rotation steps, each row followed by its count of steps
The counts run from 0 to 628.
[-11  -1  22  16   6  -2 -14  20 -12  21   5  -1 -29 -10   6  10  12   0
 -16 -16 -15  11 -12  21  -3 -17   9  12  -7  -8 -10  14  12  -1 -17   0
  10 -17   5  19  32 -44  -8   7  22   9  11 -23  -3 -32  17 -17  -8  15] | 316
[  1   5  18  22  10   3  12   4   5   0 -10  24  -3  -5  16  -5  26  18
 -15 -13   7  11  30   9  -2 -23   3   7   5  -8 -19  14   6 -11 -38   7
  33   6   1   4  25 -32 -21  22  17   9  10 -19  -1  -3  20  -9  -3  43] | 155
[ -2   1  20   0  10   1 -14  16 -16  17  12  -1 -19 -20  25   5   7  27
 -23 -13  13  18   8  21   7   2   5  -6   1 -24 -30  -1  11  23  -4   2
   0  -7   9  20  22 -11 -26  32  21  -2  22 -12  -4 -29  -9 -24  16  21] | 427
[  0  20  16  17 -20   1   5  -7  -1  17   0  36 -14 -21  15   1   6  19
  -1 -27  -4  12  -9  36  -1   7  -6  30  -1   2  -9  -2  27 -17 -28  14
   5   1   5   6  22 -23   2  -3  15  12  -6 -20  -7  -8  20  -1 -15   7] | 504
[ 23  -2  13  26  11  17  -1   7   6  23   3  21 -11  -7   8   8  15  17
 -15 -30 -16  10  14  26   4   5   2  -3  -1 -16 -15  -7  23   8  -4  21
  22 -22  15   1  19 -22 -18  -8   9  10   1 -21  -6 -23  31 -10 -25   4] | 475
[  2   9  18  22   2   4   9 -14  10  13  -1  20  19  -2  15  10  -8  28
 -12 -12  -5  37  14   9  -1  -1 -11  -5  30  -4 -30   0   5   5 -22  24
   9   4   8 -11  20   1  -7  25  16   1  18   1 -30 -16   1 -20  25  -2] | 581
[  3  -9  21  18  12 -17   5  23   5   0  -9   8 -11   1  30  11   1  28
 -19 -40   8 -15  18  23  17  -8 -16 -29  17 -31  -5  11   9  -2 -17  15
   6 -12  18   4   9   9 -10  30  25   8  12  -6  -9 -13  23  -6   4  15] | 238
[ 10  -1  12  11  18   7  -5  -6   8  29   6  20  13   4   7   5  12  31
  -8 -33 -11  28  14  11 -12  -5   5 -16  -1  -7 -22   6   5  -6  -6  26
  14  -2  -3  -3  29 -23  -6   4  12   7 -10  -8 -18 -44  15 -31  -9   2] | 472
[-17  13  33  41   0   1   7  -4 -10   2 -19  27   8  -8  22  17  13  22
   1 -19  -4  23  11  -4   8  -1  -3  -4  19  -1 -17  13   6  -1 -38  17
  26   7  12 -23   5 -11 -18  14  18   0  12  -2  -9  -8   6 -12  11  15] | 562
[  5   0  -4  22   7   5 -12  18   5  18  10  21 -10 -17   2  11   6  18
 -12  -6  -8  22   0  29   3   4 -22   5   0 -18 -10  -1   5  19   7   9
  25 -16  34  11  30  -8 -27   5  23   4  16 -14 -15 -19  30 -17  11   4] | 456
[ -3  -2  19   7 -17   7 -13  -1  -9  10  11  31 -20  -4  13  -4   4  33
   6 -30 -11   9  -1  26 -16  -2  -4   4 -16 -16 -17  -4   5 -28 -16   4
   2  -1  19  23   9 -15  -9  18  31  -8  -5  -8 -24 -32  18 -22   0 -11] | 103
[ -8  17  11  42  -8 -16  16  16   3   3   8  39  -6 -15  16  11  -6  18
 -13 -28  -9  -4  -4  18   9  -9  -2 -12   2   9 -10  12  27 -17  -8   3
  18 -12  11   7   7 -23 -11  30  16   7   2 -34  -9 -17  14  -3  -2   9] | 118
[-11   3  31  13   1   5 -22  -1 -23  12   3  -2 -17  -8  27  12   8  21
  -5 -28  11  19 -12   0   2   1  16   1   9 -17 -23   9   0  -2 -34   6
  -7   1  15   4  25 -14 -12  20  14  -5   4  -5 -27 -30   8 -29  17   0] | 592
[-11  10  12  24  11   5   1  26  13  19  -9  31  -7 -14  17   0  12  20
  -4 -16  16 -10   1  39   2  -6  -7  20  -8 -16  10   7   8 -19 -10  12
  20  -2  22  15  24 -16  -2  12  36   3  11  -4   9 -20  16 -20  -3  17] | 125
[  9  -5  19  19  14  23  -9   0  -2  21  -1  27  -5  -2   5   9  18  20
 -18 -33 -16  21  13  23  -2   3   2  -3  -2 -13 -17  -6  15   2  -8  27
  19 -12   8   6  21 -25 -16 -13  15  16  -7 -16 -10 -30  28 -20 -19  -5] | 474
[ -2  11   4  26   0 -16  -4  20  -5  10   8  16 -14  -4  18  15  -1  17
  -3 -42 -17  16 -22   2  10 -15   6 -13   3   3  -6  19  10  -9 -14   9
  15 -11  14  -2  24 -27  -9  19   6   6  -2 -30 -28 -25  32 -10 -11   1] | 480
[  2 -10  19  24  21  -1  14  23  -8  15  11  10 -11   1   9   5  -3  10
 -28 -35   0   7  11  18   8 -15  20  -9  -1 -18 -16   5  13 -11   0  15
   5 -16  -2  28  11 -10   5  31  29  -4  14 -14  -8 -36   3 -15   2  13] | 277
[  9   0  22 -17  -5  -4  -8   3 -14  23   0   3 -18  -7  28   2  10  30
 -11 -24  -6  28  -4  11   7 -16   0  20  12 -23  -9  -2   0   7 -32  16
   4  14  11   5  30  -8  -5  22  25  -1  29  11 -10 -17 -14 -22  -1  13] | 21
[ -4   5   9  24  12   0  -8  25 -11  13  -8  36  -7 -10  20   8  -2  26
  -5  -6 -13  16 -11  29  28  -3 -11  29  -1   1  13  11   9  -2  -8   7
  23   5  30   7  20 -13   2   6  36   3   1  -6 -15 -29  18 -12   5  -6] | 291
[  3   8  17  34   3 -15  -5  11 -11  13  -4   0 -29 -14  31  10 -20  18
 -10 -19  -1   5  -5  11  24  13   4   7  24 -13 -21  11  26   2 -35  11
   2 -18  23  -6  25  -7   6  22   8  -5  14 -12 -28 -12  13 -14  13   6] | 589
[  7  -4  14   3   4 -18   1  -4   7  24  -4  26  -2  -4   7  -4  -3  26
 -32 -10  -4  -5   2  26  -4  -2   6  -2  21 -10 -34  -7  14 -20 -17   9
   6   3  13  15  41 -20   6  21   5  23  14 -23 -16 -29   7 -20  -2  -3] | 468
[  2  12  18  31 -26 -15   8   5 -14   9   1  12 -24 -14  32  10  -3  15
 -16 -30   0  -1  -8  29   0  20  -2   2  23 -15 -30 -14  29  -6 -27  16
  -1 -11  13   0  10   0 -13  13   9  13  12 -24 -13  -3  13   3  -1   0] | 227
[ -8   0   6  19  22   6   5   9   6  13  -9  28 -15 -13  14  -5   6  16
  -8 -23  14  13   0  14   6  -4   9  28  -6 -16  -4  18  -6 -18 -14   8
  17  12  20  22  34  -9   8  18  30  -7   8  -9 -20  -9  22 -24  13  17] | 294
[ -6  -4  19  25  17   8  10   8 -13  16   1  17  10  -3  13  21   6   5
 -17 -30  12  25  -9   0   6  -3  34   6   6 -15 -10   5  -3 -26 -14  16
   8  -1  10  18  29  -5   5  17  22   0  13 -10 -22 -33  11 -26  13   0] | 443
[-10  12  43  17  -9  -3  -8 -21 -10  14   3  10  -5 -19  16  11  -1  28
 -17 -24  -2  15   5   5  -1  19  14   2  12 -23 -27   9  14 -17 -31   3
 -15   1   7   3  22  -8   1   8  11  -3  13 -16 -19 -29  25 -15  15  -2] | 63
[ 15   8   5  10  -2  -7  23   4  36  26  10  34  -2  -9   3   4   4   9
 -25 -39  -7  14  -4  30  -5 -13 -17   7  14  -8  -4   1  11  -4  -2  11
  23  -9  12  10  22  -9 -12  15  10  16  17 -13 -16   1  31  -3  -4  16] | 496
[ 10  -3  22   8   4  -7  19  -3  -6  14  -4   9   1  -3  15   2   7  16
 -25 -17   4  21  33   7  -6  -5   0   7  25 -17 -39  -2  10  -1 -31  22
   8   2 -12   4  26  -7 -10  29  20   7  23 -10  -8  -9   2  -8   7  32] | 26
[ -3  12  28   5  -1  20   7   0  -8  11   5  22  -8  -6  14   6  23  13
 -24 -43  -9  31   3  30  12 -22  19  16  10 -18  12  -1  11   6 -31  27
  12   8   7  11  10  -7  -8   1  26  12  19  -6   9  -4  -7 -10  -9   8] | 3
[ -7  13  32  21  11   5   3   2  11  17  -8  31 -11 -24  11   0   4  29
 -20 -35  14  -1   1  36   5  24   7   9   7 -22  -6  -3  13  -6  -9  13
   1   2  21  24   9  17   2  10  26  10  14  -9   0  -4   9 -21  15  -1] | 255
[-12   1  18  23  12  17   1   9 -18  14  19   6  -7  -6   1  16   8   3
 -29 -25   1  20   0  27   6  -6  32   4  -4 -30 -13   2  11 -10  -9  20
  -3 -10   7  19  27  -9  -3   5  29   5  15 -22  -1 -38  19 -15  11   3] | 445
[-20  -4  32   5   7  15  -1  -6 -19  -6   6  10 -13  -2  16   7   1   7
 -20 -28   1  29   3  12   8 -20  13  13  11 -33  -8  15  -6 -12 -41  19
  -2  10  13   8  20   2   0  17  36  -2  17   0 -20 -10  11 -15  26   6] | 573
[-17   4  29  26   6 -21   4  24 -22  20 -16  -6 -20 -14  13  25   2   0
  -4 -28   1  23 -11  -2  -2   7   9  -1  21 -11 -17  11   1  12 -16  25
  14 -14   4  10  13 -12  -6  18  28   9  17 -14 -15 -11   2 -18  16  15] | 37
[ 11  -2  33  15 -11   1   7 -10  -2  17   7   0   6   7   9  13   9  14
 -10 -23 -14  26  26   7  -7 -14   6   2  18 -20 -23  13   3 -18 -47  24
  -1  -4 -12 -10  24 -15   0  11  15   2  18  -1  -5 -29  18  -6   1  12] | 193
[  3 -11  12  22  13  -1  -1   9   3   1   1  10   2  16  16  10  -4  30
 -13 -18  -4  12  23  10   6 -15  -8 -33  17 -22 -25  11  -1 -10 -24  21
   7  -2  16 -15  22  -5 -11  28  22   0   9  -3 -21 -30  19 -21  14   3] | 600
[  5   3  13  16   3 -12  15   3  14  17  -6  34   7   3   7  11  -2   0
 -21 -26 -21  25 -18  11   9 -21 -17  12  24   8  -1   8   7  -4 -23  18
  24  -3  18  -2  24 -18   8   9   9  20  10  -9 -31  -7  18  -9  -1  -2] | 330
[-18  -4  28   3   1  21  -1 -10 -16  -3  17   1 -20   2   7   3   3  11
 -18 -20  -2  30   6  26   4 -17  13   8   8 -37 -10   5   0  -5 -36  16
  -1   5  18   6  21   0  -5  16  37  -9  23  -2 -13 -13   8  -8  26  12] | 574
[ -3   4  22   2 -12   3   2   2 -21  -7  14  28  -2   0  22   9   1  26
 -31 -17 -14  26  -1  31  20 -21  -2 -10  13 -13 -10 -14  11  11 -17  10
  13   9  24   0   2   7 -20  25  29   9  22  -6 -11  -9  -7   0  16  -3] | 410
[ -5   3   5  35   1 -14  11  15   1  10  19   8  -3   2  19  21 -20  -1
 -19 -33  -6  16 -23  14   9  -9   7  -9  20  -8 -18   3  10 -15 -17  20
   1 -20  20   8  23   4   1  24  14   7  12 -19 -31 -25  22 -12  20  -8] | 609
[ -7  17  26  26   1 -12  17   8  26  13  -3  10 -11 -13  13  14   7  10
 -14 -47   0   6   2  28   0 -15 -14 -16  28 -16   0  11  14   9 -20  20
  12 -10   7 -10   6  -5  -9  14  10  14  21 -11   3   7  18  -1   3  23] | 367
[-17  13   4  43   0  -1  -1  24  -1   6  13  30  -3 -13  -2  15  -4  23
 -10  -7 -17  24   2  21  -5  -4  -4 -10  -3  -2 -16  14  11   8   6  10
  30 -12  11  16  15 -23 -18  23  31   0  11 -30  -9 -27  15 -16  17  11] | 287
[  9   0  30   3   8   7 -13   5 -12   7  -3  21  -4 -10  29   1  20  16
 -22 -16  -6  15  16  21  22 -26   6  22   2  -2   6  15  18  -1 -35   5
  12   8   7   2  19 -35 -15   1  20   9   5  -8   3 -28   7  -8 -16  13] | 152
[  3 -15   8  27   7  -6   5  26 -18  14 -13  21 -12   3  17  12   4  22
 -15  -6  -8   6  -8  14   5   5   9  -3  14 -11 -24 -22   7   0  -2  18
  35 -11  33  12  17  -7 -15  18  25  15  20  -7 -18 -16  -4 -26  -3  -7] | 438
[ -7  -8  17  10  19 -12   4  15   2  -5  -6  10  -4   2  30  13   5  26
 -19 -43   7   1  14  12  10 -11 -16 -33  20 -22  -8  10  -3  -1 -15  22
   9  -1  16  -3   9   9 -14  34  21   7  10  -2 -18 -11  12 -14  12  17] | 239
[ -5  -4  -1  13  -1  -8   1  23 -23   6   1  20 -19   2  26   2  -1  39
   5 -17  -5  11  -7  15 -12   0  -5 -10   0  -8 -31  -7   5 -13  -4  14
  23   0  21  10  14 -13 -14  36  33  -3   0  -9 -28 -22 -10 -23   5   1] | 269
[ 10  -9  21  11   4 -10 -19  12  -4  18  -5  11  -7  -7  26  14   2  35
 -14 -13 -11  -4  21  25  16  11 -23 -24  14 -23 -17   0  22   9 -12  12
   6 -15  21 -16  16  -5 -14  10  18  11   8  -3  -7 -32  24  -6  -5  -1] | 69
